In the data rows, 128 means zero.
Some points:
array([200., 172., 143., 138., 112.,  77.,  99.,  60., 158., 125., 128., 116., 161., 110., 128., 158., 125., 114., 160., 138., 158., 147., 182.,  90., 141., 119., 129., 127.,  90.,  92., 127., 136., 134., 162., 129., 103.])
array([147., 133.,  68., 255., 151., 125., 123., 161., 126., 105., 120., 203., 144., 145., 138., 136., 152., 148.,  92., 140.,  64.,  42., 147., 117., 112., 102., 102., 164., 168., 129., 110., 141., 109., 111.,  83., 108.])
array([143., 145., 126.,  83.,  99., 213., 121., 133., 176., 164., 130., 129., 134., 103., 113., 106., 153.,  95.,  93., 126., 119.,  59., 139., 197.,  47., 176., 135.,  84., 121., 112., 138.,  91., 147., 108., 159., 123.])
array([125., 130., 121.,  86., 142., 136., 168., 118., 137., 128., 167., 110.,  74., 174., 108., 116., 129., 115., 131., 119., 100.,  89., 126., 169.,  52., 121.,  68., 133., 126., 100., 157., 152.,  94., 193., 156., 150.])
array([136., 116., 100.,  89., 150., 122., 114., 125.,  84.,  93., 104., 123., 205., 155., 143., 146., 190., 110.,  93.,  85., 124.,  84., 130., 198., 143., 114., 100., 190.,  95., 147.,  87.,  78., 203., 171., 123., 120.])
array([ 66., 147., 152., 109., 155., 107., 138., 132., 118., 147.,  86.,  91., 142., 134., 137., 121., 168., 155.,  94., 128.,  96., 191., 183., 158., 137., 111., 144.,  95., 100., 202., 112., 106., 136.,  99., 136., 153.])
array([128.,  89., 143., 115., 191., 152., 103., 139., 141., 144., 131., 163.,  91.,  70., 186., 115., 110.,  93.,  97.,  80., 190., 147., 116., 198., 128.,  88.,  81., 187., 118., 105., 152., 148., 110.,  72., 133., 139.])
array([  2., 177., 114., 117.,  80.,  90.,  49., 168., 131., 128., 148., 124., 162., 151., 107.,  90., 108., 135., 171., 103., 175., 140., 109., 151., 168., 117., 171., 150., 107.,  75., 107., 154., 124., 120., 138., 106.])
array([ 57., 121., 141., 194., 149., 133.,  73., 132., 149., 129., 111.,  97., 141., 104., 109., 116.,  78.,  82., 196., 152., 120., 104., 134., 144., 165., 129., 145., 113., 138., 135., 159.,  97., 102., 161., 149., 115.])
array([144., 123., 181., 123.,  72., 150., 123., 104., 130., 119.,  87., 230., 188., 163., 153., 132., 109., 106., 136.,  73.,  64.,  88.,  66., 103., 106., 172., 183., 140.,  97., 185., 172., 164., 126., 131.,  69., 141.])
array([191., 135., 137.,  96., 118.,  68., 171., 150., 112., 128., 153., 160., 188., 156., 141., 129.,  93., 143., 132., 146., 122.,  82.,  97.,  78., 178., 154., 122., 114., 100.,  66., 100., 113., 142., 123., 174., 118.])
array([149.,  92., 101., 131., 155.,  94., 161., 136., 162., 131., 110., 113., 122., 158., 108., 102., 158., 188., 164., 134., 125., 123., 117.,  87., 177., 127., 132., 119.,  96., 103., 178., 146., 142., 107., 119., 149.])
array([ 51., 138., 132., 113.,  75., 144., 127.,  93., 112., 129.,  96., 190., 109.,  76., 141., 206., 192., 221.,  81., 129., 132.,  88., 119., 115., 161., 138., 117., 138., 123., 131.,  93., 160., 106., 114., 191., 171.])
array([152., 156., 120., 176., 108., 107., 174., 101., 159., 115., 152., 117.,  18., 128., 155., 137., 104., 100., 136.,  66., 135., 112., 111., 220., 149., 158., 154., 119., 111., 103., 154., 100., 148., 102., 134., 121.])
array([143., 103., 127., 139., 155.,  99., 148., 142., 118., 139., 138., 144., 150., 127., 148., 144., 149.,  96., 144.,  97., 140., 155., 105.,  78., 169., 146., 126.,  97., 122.,  66., 159., 137., 124., 144., 129.,  88.])
array([171., 143., 115., 121., 124., 161., 175., 151., 144., 100., 131., 101.,  76.,  86.,  75., 121., 103., 120., 113.,  76., 169., 109.,  87., 113., 106., 160., 147., 162., 128., 180., 123., 147., 144., 167., 130.,  83.])
array([146., 113., 164., 121., 162., 173., 125., 142., 120., 113., 122., 146., 113., 141., 150.,  97., 147., 121., 158., 147., 129., 126., 114.,  87., 205., 158., 124.,  68.,  90.,  68., 146., 143., 128., 139., 109.,  85.])
array([154., 129.,  81., 151., 207., 150., 193., 123.,  98., 149., 143., 164., 136.,  98.,  97.,  51., 101., 107., 113.,  47., 133., 174., 107., 124.,  45.,  94., 143., 115., 160., 141., 129., 122., 160., 156., 154., 154.])
array([196., 186., 163., 134., 121., 146., 103., 116.,  68., 108., 133., 145., 129., 133., 122., 158., 126.,  83., 170., 107.,  67., 134., 115.,  87., 184., 128., 116., 154., 105.,  71., 133., 138., 103., 111., 181., 178.])
array([153., 117., 149., 104.,  92., 121., 121., 121.,  91.,  89., 151., 105., 100.,  98., 121., 148., 128., 131., 153., 179., 141., 124.,  85., 155., 127.,  65., 207., 145., 145., 109., 158., 174., 169., 117., 111.,  89.])
array([147., 129., 104., 133., 166., 147., 117., 116., 139., 118., 150.,  89., 155., 127., 116., 127., 114.,  88., 108., 141., 124., 147., 124.,  32.,  64., 195., 150., 143., 104., 112., 173., 154., 140.,  96., 203., 146.])
array([130.,  97., 130., 147.,  75., 145., 155., 113., 152., 106., 102.,  88., 199., 150., 130., 177., 158., 114.,  96., 121., 129., 195., 104., 189., 154., 113., 113.,  90., 157.,  52., 146., 146., 130., 134.,  99., 119.])
array([180., 128.,  95., 131., 148., 140.,  35., 144., 139., 177., 125., 154.,  94., 138., 106., 130., 113., 103., 127., 157., 106., 150., 137., 214.,  78., 120., 151., 124.,  90.,  92.,  29., 177., 154., 113., 124., 141.])
array([109., 181., 174., 122., 176., 122., 113.,  95., 133., 115.,  99., 108., 167., 142., 136.,  89.,  85., 182.,  41., 131., 146., 125., 140., 153., 135., 119.,  59., 182., 180., 130., 139., 139., 129., 105.,  91., 129.])
array([149., 179., 124., 142., 127.,  72., 134., 122., 101., 151., 105., 116., 115., 100., 137., 110., 149., 130., 143., 158., 159., 113., 119.,  71., 173., 145., 114.,  87., 146., 135., 154., 150., 165., 133., 117.,  94.])
array([150., 119., 151., 160., 130., 147., 100., 110.,  61., 140., 129.,  95., 144., 137., 118., 126.,  99., 252.,  63., 117., 166., 106., 184., 147., 111., 140., 169., 117., 138., 118., 136.,  97.,  71., 140.,  84., 205.])
array([120.,  59.,  91., 134., 169., 134.,  37.,  86., 145., 126., 137., 123., 133., 102., 135.,  84.,  98., 117., 160., 186., 115., 113.,  90., 175., 130., 135.,  88., 163., 133., 185., 155., 131., 156., 152., 154., 137.])
array([ 57.,  85., 140., 119., 128., 158., 161., 113., 109., 103.,  98., 125., 155., 130., 146., 118.,  91., 126., 155., 149., 121., 138., 253., 139., 126., 117., 177., 108., 126., 116., 133., 170., 148., 124., 154.,  53.])
array([128., 118., 114., 127., 103., 131., 153., 123., 139., 146., 144.,  80., 166., 112., 137., 111., 165., 142., 157., 111.,  81., 108., 130., 115., 169., 165., 171., 160., 149.,  89., 140., 112., 103., 124., 104., 115.])
array([152., 137., 155., 142.,  51., 107., 180., 150., 178., 159., 118., 120., 130., 139., 145., 114., 131., 152., 137., 149., 140., 108.,  74., 111.,  47.,  45., 123., 143.,  93., 114., 141., 125.,  92., 157., 162., 130.])
array([ 83., 130., 129., 136., 100., 104.,  56., 144., 152., 123., 147., 172.,  72., 158., 173., 115., 101., 163., 175., 138., 132., 142., 115., 134.,   7., 153., 104.,  72., 120., 117.,  87., 140., 187., 137., 112., 165.])
array([164., 126., 114., 100.,  40., 107., 116., 130., 127., 212., 170., 145.,  79.,  73., 129., 155., 125., 156., 118., 104.,  78., 162.,  98., 175., 146., 159., 124., 109., 163., 143., 152.,  92., 144., 125., 128., 106.])
array([143., 126., 145.,  80., 156.,  98., 118., 143., 159., 141., 141., 172.,  97.,  88.,  92.,  67., 114., 125.,  86., 160., 116.,  99., 145., 208., 170.,  91., 100.,  64., 153., 177., 101., 110.,  68., 189., 171., 147.])
array([152., 128.,  96., 101.,  49., 145., 130., 149., 132.,  95.,  90., 136.,  68., 177., 130., 123., 125.,  91.,  98., 107.,  99., 142., 172., 109., 194., 132., 134., 186., 176., 122., 164., 123., 102.,  99., 131., 204.])
array([145., 136.,  88.,  92., 137., 136., 125., 132., 108., 115., 108.,  51., 150., 154., 220., 185., 144., 195., 163.,  88., 113., 114., 163., 150., 100., 115., 113.,  94., 192., 134.,  84., 100.,  75., 136., 134., 116.])
array([ 34., 159., 111., 108., 169., 113., 140.,  99., 129., 136., 131., 149.,  96., 110.,  92., 144., 155.,  73., 179., 167., 126., 112.,  93., 137.,  53., 139., 117., 112., 159., 123., 142., 139., 118., 142., 126., 201.])
array([116., 143., 116., 150., 120., 133.,  97.,  81.,  74.,  90., 197., 158., 152., 150., 140.,  88., 187., 109.,  90., 108., 162., 130., 181., 142., 140.,  91., 142.,  97., 113., 235., 120., 123.,  94.,  93., 125., 132.])
array([105., 120., 103.,  78., 176., 171., 131., 117., 127., 102., 104., 193., 130., 168., 103., 205., 123., 188., 153.,  81., 146.,  82., 184.,  88., 113.,  62., 135., 155., 155., 127., 122.,  45., 163., 124., 103., 137.])
array([145., 134.,  59., 105., 134., 174., 151., 128., 134., 113., 103., 109., 130., 127., 156., 127.,  92.,  89., 182., 199., 177., 152., 110.,  93., 162., 148., 145., 129., 119., 148.,  57., 135., 102., 112.,  95., 146.])
array([187., 144., 151., 122., 126., 108., 145., 137., 115.,  97.,  72.,  98.,  95., 144., 146.,  96., 176., 139., 171., 163., 132., 176., 124., 110., 112., 147., 156., 136., 103., 170., 142., 106., 110., 108., 106.,  90.])
There is one direction along which these points spread out most. Take the direction at right angles to it along which they spread out most. Then take the direction at right angles to both along which they spread out most. Go by this last direction. For each point below, how far along it does it lie, from 0 to 99? 50 is the average, and the first point above lies past it. One standard deviation of the points above along it is 16.
array([105., 127., 154., 141., 121., 133., 130., 134., 116., 108., 161., 142., 180., 156., 148., 179., 140., 133., 109., 110., 101., 140., 107., 122., 106.,  97.,  59., 137., 174., 175., 110., 126., 127.,  93., 109.,  63.]) 46
array([ 94., 101., 125., 135., 160., 117., 134., 129., 182., 182., 151., 102.,  78., 138., 186., 142., 142., 109.,   2., 135., 121.,  81.,  90.,  44., 151.,  81., 210., 152., 133., 107., 117., 131., 168., 155., 125., 146.]) 40
array([134.,  91., 181., 147., 140.,  91., 149., 156., 121., 144., 129.,  45., 107., 162., 113., 198., 130.,  80., 102., 146., 120., 111., 126., 132., 108., 163., 150., 136., 140., 177., 102., 147., 114., 101.,  77., 133.]) 49
array([170., 140.,  93., 114., 129., 133., 154., 110., 108., 168., 143., 127., 156., 157.,  93., 147.,  98., 139., 184., 170., 146.,  90.,  52., 155., 124., 110., 109., 120.,  98., 123., 200., 140., 106., 112., 117.,  91.]) 44
array([175., 136., 163., 131.,  87., 146., 196., 140., 166., 128., 149., 100., 148., 112.,  77.,  84., 107., 132., 155., 101., 123., 117.,  87.,  82., 157., 105., 101.,  83., 156., 131.,  59., 128., 190., 119., 134., 216.]) 34
array([110., 122., 159., 126., 150., 115., 192., 128., 152., 148., 138., 125., 115.,  98.,  92.,  86., 147., 185., 155., 130., 108., 140., 177., 101., 124., 196., 148., 190., 126., 104.,  59., 137., 101., 108.,  98.,  53.]) 54
array([155., 128., 132.,  76., 158., 120.,  40., 175., 186., 150., 135., 143., 117., 107.,  79., 117., 120.,  91., 115.,  88., 132., 153., 125., 101.,  64., 129., 151., 117., 185., 136., 152., 137.,  97., 150., 142.,  91.]) 49
array([135.,  71.,  85., 160., 102., 111., 124., 125., 121., 133.,  97.,  97., 149., 152., 105., 141., 121., 110., 134.,  89., 144., 185., 213., 146., 164., 140., 116., 115., 121., 191., 121., 151., 129., 135., 133., 122.]) 64
array([ 99., 109., 144., 185., 148., 120., 122., 127.,  90.,  63., 104., 166., 147., 113., 128., 175., 137., 164.,  40., 130., 161., 151.,  63., 164., 101., 168., 144., 123., 124., 154.,  96.,  89., 103., 118., 182., 169.]) 44
array([ 89.,  59., 170., 137., 133., 104., 132., 153., 119., 124., 155., 121., 130.,  90., 134., 114., 155., 105., 204., 151., 125., 159., 160., 115., 122.,  88.,  97., 147., 103., 105., 144., 112., 132., 132., 103., 196.]) 68
array([103., 132., 160., 186., 123., 192., 109., 121., 108., 168., 117., 110.,  69., 145.,  91., 106., 115., 107., 167., 172., 158., 135., 102.,  75., 156., 112.,  70., 123., 138., 144.,  86.,  91., 144., 148., 151.,  84.]) 66
array([125., 107., 137.,  98.,  93.,  93., 130., 127.,  89., 109., 124., 152., 128., 114., 133., 101.,  93.,  54., 141., 212., 172., 169., 172., 110., 129., 161., 138., 160., 154., 111., 127.,  92., 131., 134., 116., 127.]) 68
array([109., 158.,  98., 120., 112., 119., 172., 175., 136., 128., 120.,  93., 133.,  89., 150., 166., 119., 131., 115., 129., 153., 118., 165.,  89., 169., 146.,  97.,  97.,  67., 136., 188., 172., 150., 134., 102., 130.]) 54
array([ 63., 188., 143., 124., 162., 159., 129., 131., 129., 114., 180., 140., 149., 139., 117., 136., 124., 173.,  57., 141.,  74., 234., 141., 111., 151., 111.,  91., 129.,  85., 158., 141.,  97., 118., 125.,  93.,  85.]) 60
